rotation steps, each row followed by its count of steps
The counts run from 0 to 497.
[ 1.30 -2.42  1.38 -0.22  0.38  0.78  0.79 -2.23 -1.45 -1.75 -0.84 -2.44
  0.81 -2.16  0.37  0.86 -0.14 -0.92  0.05 -0.15 -1.85  0.01 -1.01 -0.64
 -1.96  1.79 -1.23 -1.59  0.10  0.23 -0.52 -0.02 -1.14 -0.23 -0.18 -1.02
  0.74  2.14 -1.08 -1.83 -1.21  0.98 -1.27 -1.57  1.03  1.61  1.38  2.41
  1.10  2.01  0.32 -1.09 -2.07  1.77] => 284
[ 1.07 -0.65 -0.11  2.10 -1.03 -1.62  0.47  1.11  1.22  0.14 -0.81 -3.11
 -0.14 -3.08 -0.56 -0.83 -0.14  1.17  0.52 -0.64  0.45  2.73  0.65  0.89
 -1.44 -0.18  1.23 -0.44  0.98  0.91  2.31  1.50  1.06  0.53  0.35 -1.61
 -2.16  0.95 -0.75 -2.59  0.50  2.05 -0.76 -0.49  1.07 -0.03 -3.08  0.94
  2.20 -0.70 -0.86 -1.97 -1.21 -1.02] => 494
[ 1.47  1.14 -1.18  2.44 -0.65 -0.65 -0.44  1.16  0.74 -1.05  1.10 -3.94
  0.34 -1.27 -0.43 -0.66  0.49 -0.19  0.11 -0.23  0.37  0.37  1.38 -1.42
 -2.48  1.15 -1.17 -0.57  2.36  1.04 -0.05  1.09  0.77 -0.96  0.06  1.40
 -0.96  1.84 -0.56 -1.78  1.04  1.52  0.77 -0.93 -0.42  0.81  0.93  1.82
  3.15  2.66  0.74 -0.80 -2.37  1.43] => 230
[ 1.23 -1.40 -0.31  1.89 -0.56  0.75 -0.60  0.69 -1.54  3.42  4.07 -1.66
 -1.22  0.10 -2.95 -1.78 -2.50  0.88 -1.97 -0.94 -1.12  0.45  1.05 -1.29
 -3.25  2.11 -0.80 -0.53 -0.63  1.34 -0.05  0.72 -1.36  0.91 -0.55 -1.93
  1.11 -0.61  0.73  0.11  0.17  0.57  0.37  0.31  0.39 -0.10 -1.60  1.60
  0.40  0.78  0.56  1.29 -0.78  0.28] => 254
[ 0.38 -1.16  1.08  1.64  0.74 -0.54 -1.86  0.43 -1.23 -1.56 -1.93 -0.63
 -0.26 -0.92 -0.02  0.83  2.27  0.39 -2.42 -1.31 -0.14  2.68  1.29 -2.79
 -1.76 -0.49 -0.05 -0.35  0.78  0.80 -0.01 -0.65 -0.94 -2.09 -2.23 -0.34
  0.94  1.31  1.90 -5.03  0.75  0.82 -1.12 -1.56  0.03  1.77 -1.16  0.83
  2.12  0.34  0.79 -1.86 -2.08  0.65] => 268
[ 0.89 -1.17 -0.62  3.51 -1.35 -1.07  0.71 -0.26  1.18 -0.43  1.08 -4.44
 -0.57 -1.28  0.70 -1.69 -0.07 -0.99  1.63  1.01 -2.29 -0.39 -1.49 -0.21
 -1.39  0.07 -0.12  1.18  1.58  1.96  0.73  0.36  1.29  0.48  0.76 -0.58
 -1.16  1.54 -2.13 -1.24 -1.31  1.51 -0.14 -0.89  0.15 -1.27 -1.77  0.93
  3.35  1.74 -0.58 -1.41 -1.09 -0.15] => 92
[ 0.72 -2.62  1.31 -1.25  0.45  1.12 -2.18 -0.23 -2.39  0.00 -1.29 -0.20
 -1.08  0.32 -0.26  0.77  0.16 -0.77 -0.10 -0.20 -2.32  0.93 -0.65 -0.22
  0.57 -0.57 -1.99 -2.10 -0.41 -0.95 -1.59  0.13 -0.52 -0.12  1.01 -1.89
  0.53  1.79 -1.83 -3.51 -2.11  0.82 -1.92  0.48  2.15  1.01 -1.40 -0.47
  1.72 -0.67  0.72 -3.33 -0.44 -2.57] => 301
[ 1.96 -2.42 -0.67  2.83 -2.17  0.61 -2.91 -0.24 -2.54  0.00  0.83 -1.22
 -0.60  2.26  1.03  0.15  3.59 -1.27  0.51 -2.33 -1.28 -0.46 -0.01 -0.09
 -1.30 -0.74  0.52  0.57  1.82  0.64 -2.09 -1.55  0.34 -0.07 -0.39  0.00
  0.05  1.06  0.69 -0.22  1.23 -0.73 -1.49  0.52  0.60  2.39 -0.31  1.01
  0.17 -0.58  0.97 -0.52  0.25  0.71] => 179
[ 1.15 -2.94 -1.39  0.00  0.21  1.19  1.64 -0.40 -2.20 -1.59  0.95 -3.78
  0.64 -0.73 -0.54 -0.32 -0.77 -1.46  0.62 -0.01 -1.82 -1.08 -0.18  0.30
 -1.02  2.76 -1.29 -0.56  0.20  0.30 -1.85 -0.03  0.30 -0.01  0.05 -3.34
  1.02  1.38 -1.12 -1.63 -2.87  1.90 -0.93 -0.17 -0.14  0.34  0.41  0.33
  1.45  2.30 -0.06  0.00  0.24  0.85] => 148
[ 3.12  0.03 -1.24  1.71 -0.87  0.01 -0.28  1.52 -4.46  0.48  3.08 -0.13
 -1.04  1.93 -1.77 -1.57 -0.52 -0.21 -0.38 -0.83  0.48 -1.08  2.42 -0.05
 -1.15 -0.99 -0.73 -0.44  2.13  0.41 -1.81 -0.10  0.01  1.38  0.87  0.84
  1.30  0.70 -0.25 -0.50  1.87  1.36 -0.82  0.64  0.15  2.89 -0.80  1.14
  1.36 -0.13  1.46  0.21 -1.03  1.30] => 310
[ 0.49 -3.32 -0.48  1.14 -1.52  1.55 -2.87 -3.10 -2.33  1.65  0.99  0.62
 -1.00  2.70 -0.31  0.28  0.42 -1.62 -0.30 -0.12 -3.18 -0.37  0.19  0.28
  0.64 -0.10  0.32  0.66 -0.42 -1.00 -1.92 -1.24 -0.79 -1.00 -0.45 -1.66
  0.30  1.07 -0.52 -1.59 -3.25 -0.08 -3.14  0.40  1.63  0.29 -2.02  0.19
  0.50 -1.16 -0.35 -1.21  1.16 -0.36] => 297
[ 0.46 -2.09 -1.27  3.21 -1.11  1.44 -1.94 -0.21  0.82  1.00  2.15 -3.53
  1.12  0.72 -1.02  0.18  1.29  0.20 -0.74 -2.58 -1.43  0.78 -0.92  0.05
 -3.66  2.19  0.78 -0.72  0.99  0.90  0.69  0.50  0.32  0.21 -2.15 -0.19
 -0.51  0.87  2.07 -1.07  0.86  0.12  0.56 -0.83 -0.57  0.38 -0.15  1.91
  0.47 -0.09 -2.38  0.53 -0.78  2.15] => 235
[ 1.10 -1.93 -1.70  1.91 -1.38  0.80 -3.78  1.04 -2.27 -0.15 -0.05 -1.40
  0.07  2.55 -0.02  0.17  3.19  0.81  0.31 -2.58 -0.16  1.28  0.82 -0.78
 -1.01 -1.87  0.26 -0.05  1.72 -0.18 -1.67 -0.40  0.31 -0.85 -1.17  0.54
 -0.72  1.47  2.57 -1.59  1.95 -0.85 -0.46  0.31 -1.27  2.08 -1.44 -0.35
  0.08 -1.49  0.88 -1.54  0.43 -0.67] => 45
[ 2.20  0.92 -0.77  2.27 -2.22 -0.39 -1.01  0.63  1.43  0.65  1.49  0.46
 -2.48 -1.31 -1.06 -0.88 -1.26  0.39  0.25 -0.53 -0.67  1.15  0.08 -1.83
 -2.34  0.73  0.66 -0.01  1.34 -0.79  0.56  2.31  0.34  0.57  0.60  0.06
 -1.05  2.72 -1.81 -2.69 -1.71  0.43  0.23 -0.20  2.57 -0.36 -0.67  3.28
  3.17  0.70 -0.72 -2.86 -0.03  0.38] => 210
[-0.91 -0.95  0.04  1.88 -1.77  1.28 -0.71 -2.50  0.60  0.06  0.33 -0.01
  0.52 -1.29 -1.85 -0.42  0.82 -0.25 -1.09  0.73 -2.27 -0.21 -1.04 -0.36
 -0.77  0.84  2.28 -1.48  0.37  0.21  0.56 -0.26  0.24 -1.22 -0.73 -1.26
 -0.66  2.63 -0.90 -3.08 -2.15  2.02 -2.16 -1.26  0.77 -0.96 -0.97  0.40
  1.49  0.66 -3.78 -1.48 -0.45  1.77] => 378
[-0.13 -0.66  0.08  0.75 -1.62  0.29 -2.83 -0.54 -2.47  2.39  3.69 -0.33
 -1.27  1.70 -2.02 -1.41  0.50 -2.49 -0.79 -0.25 -2.06 -1.87  0.29 -0.70
 -1.13  2.50 -1.20  1.06  1.36  2.01 -1.57 -1.71 -0.55  0.43 -0.59 -1.18
  2.03 -1.10  0.16 -2.01  1.53  0.79 -1.49 -0.41  1.07  0.43 -1.52  2.02
  0.70  1.13 -0.27  0.67  1.24  0.45] => 123
[ 3.80 -1.31 -0.55  2.81 -0.93 -1.10  0.98  1.35 -1.88 -0.16  1.72  0.26
 -2.42 -1.18  0.08 -2.14 -1.24  1.40 -0.53 -0.54 -0.67  0.47  1.17 -1.27
 -1.95 -1.58  0.05  0.88  1.62 -0.07 -0.60  1.31 -0.93  1.81  1.68 -0.41
 -0.28  1.74 -0.87 -0.86 -1.17  1.08 -0.50  0.18  0.61  1.95 -1.98  1.55
  2.18  0.48  2.69 -0.75 -1.59  0.59] => 173
[ 0.28 -0.65  1.54  1.47 -0.38 -1.94 -0.14 -1.11  0.07  1.57  2.62 -2.83
  1.11  0.06 -1.04 -1.54  0.14 -0.75  1.30  0.72 -1.23  1.53  1.31  0.37
 -1.84 -0.02 -1.22 -1.23  1.38  2.42  1.05 -1.33  2.12  2.29  1.49 -0.74
 -0.05 -1.52 -1.30 -0.51  0.27  1.52 -0.27  0.07  1.87 -0.11 -2.16  1.24
  2.24 -0.19 -0.26 -1.92  0.09 -0.84] => 222
[ 2.22  0.75 -2.66  1.73 -1.94  1.18  0.36  0.50 -1.98 -0.53  0.50 -1.59
 -0.29  0.00 -2.43  0.05 -0.77 -0.06  1.11  0.00  1.43 -0.36  1.65  1.81
 -0.88 -0.64  1.32 -1.66  0.81 -1.83 -1.31  1.13  0.26  0.23  0.96  0.11
 -1.09  3.40 -1.08 -1.48 -0.72  1.98 -1.16 -0.21  0.90  1.87 -0.53  0.56
  1.78 -0.50 -0.82 -1.07 -2.56  2.33] => 192
[-0.44 -1.03 -0.77  1.06 -0.18  1.83 -2.52  1.52 -1.36  3.84  1.75 -2.66
 -1.16  1.11 -3.86 -0.29 -0.52  1.37 -2.22 -0.98 -0.37 -0.12  0.37 -0.21
 -0.67  0.81 -0.22 -1.05 -2.45  1.05 -0.50  1.04 -3.11 -1.64 -0.75 -0.90
 -0.42  0.54  1.18 -1.33  2.02  1.36 -1.22  0.35  0.52 -0.80 -1.54 -0.34
 -0.33  0.00 -0.54  0.01 -0.95 -0.90] => 387
[-1.83 -1.40  1.88  2.50 -0.72 -0.69 -1.90 -1.19  0.53  0.10  1.51 -3.20
  0.83  0.12  0.34 -1.20  1.20 -0.07  1.89  0.80 -2.63 -0.96 -0.38 -1.05
 -1.06 -2.35 -0.70 -1.86  1.93  2.24  0.23 -2.40  0.70  0.70  0.47  1.39
 -0.33 -0.39 -0.65 -0.88  1.64  0.98 -0.44 -0.51 -0.95 -0.13 -1.76 -0.99
  3.32 -0.32 -0.23 -2.05 -1.32 -1.74] => 89
[ 0.05 -1.61  1.87  3.32 -0.91 -1.17 -0.71 -2.08 -0.57  0.30  0.88 -2.43
  1.35 -0.23 -0.34 -1.02  1.07 -1.39  0.34  1.94 -2.20  1.24  0.72 -0.90
 -1.56 -1.75 -0.35 -2.08  2.10  2.01  0.83 -2.01  1.72  1.79  0.68  0.11
 -0.33 -0.02 -0.77 -0.83  0.49  1.84 -0.35 -0.64  1.41  0.33 -2.12  0.17
  2.33 -0.90 -1.57 -2.61 -1.47 -0.33] => 223
[ 0.60 -2.32 -0.81  0.40 -0.70  0.44  0.87 -0.45 -0.81 -0.19  0.06 -1.80
  0.11 -3.03 -0.45  0.31 -0.15  3.27 -0.72 -0.80 -1.10  0.67  1.07 -2.51
 -2.81  1.89  0.76 -0.83 -0.27 -0.99 -0.70  1.31 -2.22 -1.23 -1.47 -1.12
 -0.07  3.09  1.49 -1.38 -0.50  0.78 -0.20 -1.01 -1.67  1.58 -0.71  0.90
  1.45  2.61  2.39 -0.89  0.28  0.92] => 287
[ 1.22 -1.60 -0.82 -0.92 -0.56  0.50  0.66 -0.85 -3.14  0.25  0.04 -3.89
 -0.18 -2.12 -0.54  0.04 -0.29  0.64 -0.23 -1.00  0.51 -0.51  1.13  0.29
 -0.75  2.28 -0.18 -0.22 -1.06 -0.04 -1.60  0.74 -1.94 -2.13  0.42 -1.46
 -0.50  1.81 -0.06 -1.32  0.30  1.99 -1.94 -1.64  1.67  1.88 -0.37  2.28
  0.29  2.42  2.47 -0.42 -1.87  1.36] => 420
[-0.97 -2.70 -0.59 -0.14 -1.96 -0.73 -2.02 -2.14 -0.93  2.56  2.24 -0.15
 -0.86  1.10 -0.42  1.46 -0.36  0.43  0.34 -1.31 -2.19 -0.35  1.20  0.61
 -1.89  1.18 -1.08 -0.44 -0.71 -1.06 -1.92  0.15 -0.43  0.29 -0.64 -1.46
 -0.89 -0.58  0.37 -1.11 -1.14 -0.80 -1.78 -0.85  0.10  1.31 -2.26  1.02
  1.55 -0.40  2.07 -1.59  3.71 -0.98] => 295
[ 1.98 -1.49 -0.56  0.43 -0.71  0.36 -0.45  2.30 -3.43  0.50 -0.17 -0.75
 -1.53 -0.97 -1.49 -1.78 -0.74  2.32 -0.89 -0.24  0.41  1.61  1.85 -1.69
 -0.24 -2.07  1.30 -0.44 -0.15 -0.44 -1.04  0.49 -1.56  0.29  0.78 -1.19
 -0.19  2.63 -0.15 -1.72  1.28  1.50 -1.83  1.23  0.08  1.74 -2.89 -0.99
  1.10  0.14  2.20 -1.28 -1.97 -0.87] => 306
[-1.07  0.33 -0.02  0.23 -0.61  0.08 -0.78  0.50  2.35  0.22  0.69 -0.21
 -0.70 -2.19 -2.45  1.74 -1.46  1.05 -0.50 -0.14 -0.93 -0.30 -0.14 -0.79
 -2.31  0.89  0.02 -2.25 -1.01 -0.33  0.09  1.93 -1.43 -0.89 -0.54  0.72
 -1.12  1.57 -0.43 -4.57 -0.42  1.51 -0.89 -1.99  0.15 -0.30 -0.04  2.19
  3.26  0.71 -0.29 -2.69 -0.93 -0.13] => 381
[-1.09 -3.30  0.75 -1.75 -0.44  0.51  0.36 -2.46 -0.98 -1.88 -1.38 -0.60
  1.04 -1.67  0.67  1.82  1.03 -0.01  1.15 -0.47 -2.78 -0.41 -1.13 -0.01
 -1.44  2.41  0.12 -2.57  0.98  0.33 -0.47 -0.25  0.22  0.79 -1.08 -1.34
  0.38  1.76 -0.56 -3.49 -1.07  1.34 -2.12 -1.65  0.06  2.27 -0.72  0.47
  1.26  0.32  0.15 -2.44  1.30  0.68] => 16
[-0.22 -0.93 -2.34  1.11 -2.21  0.51 -2.42 -0.85 -0.83  2.01  1.95 -3.24
  0.54  1.22 -2.83  1.30 -0.44  2.06  2.65 -0.43  0.98 -0.36  2.69  1.95
 -0.85  0.41 -0.11 -2.43 -0.61 -2.08 -2.57  0.34 -1.36 -1.07  0.38  1.06
 -2.72  0.17  0.47  0.53  0.92  0.34 -0.42  0.07 -0.29  1.04 -0.66 -0.28
  1.52 -1.09  1.24 -1.02  1.02 -0.62] => 331
[-0.15  0.04  0.15  0.19 -1.33  0.27 -1.46 -0.08  0.89 -1.60 -0.82 -3.30
  0.81 -1.72  0.68  0.54  2.11  0.14  1.02 -2.12 -0.32  0.77 -1.44 -0.84
 -3.33  1.91  0.35 -0.40  1.44  2.15  1.38  0.82  0.65 -1.01 -1.18  0.51
 -1.05  2.14  0.12 -2.76  2.76  0.86 -0.24 -1.48  0.78  0.83 -0.31  3.13
  1.69  0.60 -0.45 -2.32 -2.14  1.27] => 97
[ 0.16 -1.18  0.46  2.62 -0.69 -0.30  0.73  0.99  1.50 -1.21  0.34 -3.20
  0.08 -1.62  0.81 -1.12  0.57 -0.22  1.37 -0.01 -1.98 -0.28 -1.66  0.01
 -1.33 -1.66 -0.02 -1.33  1.48  2.02  2.01  0.71 -0.23  0.77  1.24  0.62
 -1.20  2.33 -1.57 -1.40  0.44  2.24 -1.16 -2.01  1.14  0.26 -0.53  1.43
  2.97  0.14 -1.62 -1.50 -3.18  0.04] => 227
[ 1.76 -1.99  1.54 -0.12 -0.18 -0.53 -1.91 -0.24 -1.18  0.08 -1.66 -0.25
 -1.30 -1.25  0.82  1.17  0.54  1.07 -0.38 -1.54 -0.60  2.65  0.86 -1.72
 -1.35 -0.65 -0.69 -0.78 -0.47 -0.98 -0.64  0.63 -1.70 -0.83 -0.27 -1.39
 -0.54  2.06  0.35 -3.10 -0.40 -0.59 -1.45 -0.16  2.29  2.31 -2.06  2.05
  1.53 -0.51  2.41 -3.34 -1.39 -1.51] => 438
[ 1.25  0.29 -0.48  1.85 -0.67  0.84 -0.14  1.71 -0.57 -1.70  0.41 -3.34
 -0.23 -1.07 -0.59 -1.17  0.86 -2.00  0.32  0.38 -0.64 -1.25 -1.50  0.32
 -0.48 -0.55  0.40 -0.47  1.27  1.75  0.44  0.26 -0.17 -0.48  1.38  0.34
 -0.30  2.82 -2.61 -2.23  0.93  2.95 -1.23 -0.75  1.31  0.38  0.43  1.65
  2.15  0.38 -1.85 -1.53 -4.36  0.95] => 228
[ 0.26 -1.32 -1.60  0.36 -1.34  1.07 -0.86 -0.71 -1.34  1.80  1.33 -3.72
 -0.04  1.35 -1.74  0.58 -2.01  0.20  2.71  0.11 -1.67 -0.88  0.25  2.64
  0.05  0.72 -0.91 -2.12 -1.12 -1.26 -1.62  1.37  0.20  0.42  1.87 -1.73
 -2.00  0.99 -1.89 -0.37 -2.90  1.46 -0.75  1.03  1.45 -1.18 -1.38 -1.34
  1.45 -1.04 -0.37 -0.90  1.09 -1.96] => 469
[ 1.07 -2.64 -0.87  2.92  0.33  1.88 -1.72 -0.09 -1.75 -2.58  0.01 -2.53
  0.72  2.12  0.98 -0.71  2.12 -0.84  1.26 -0.94 -2.98 -0.55 -0.95 -0.67
 -0.49 -1.47 -1.11 -0.91  2.21  0.00 -1.93 -0.74  1.50  0.68 -0.35  0.03
  1.03  2.28 -0.26 -1.43 -1.99  0.13 -0.01  1.30 -0.96  0.52 -0.59 -1.40
  1.97 -0.58 -0.95 -0.99  0.29 -0.34] => 317
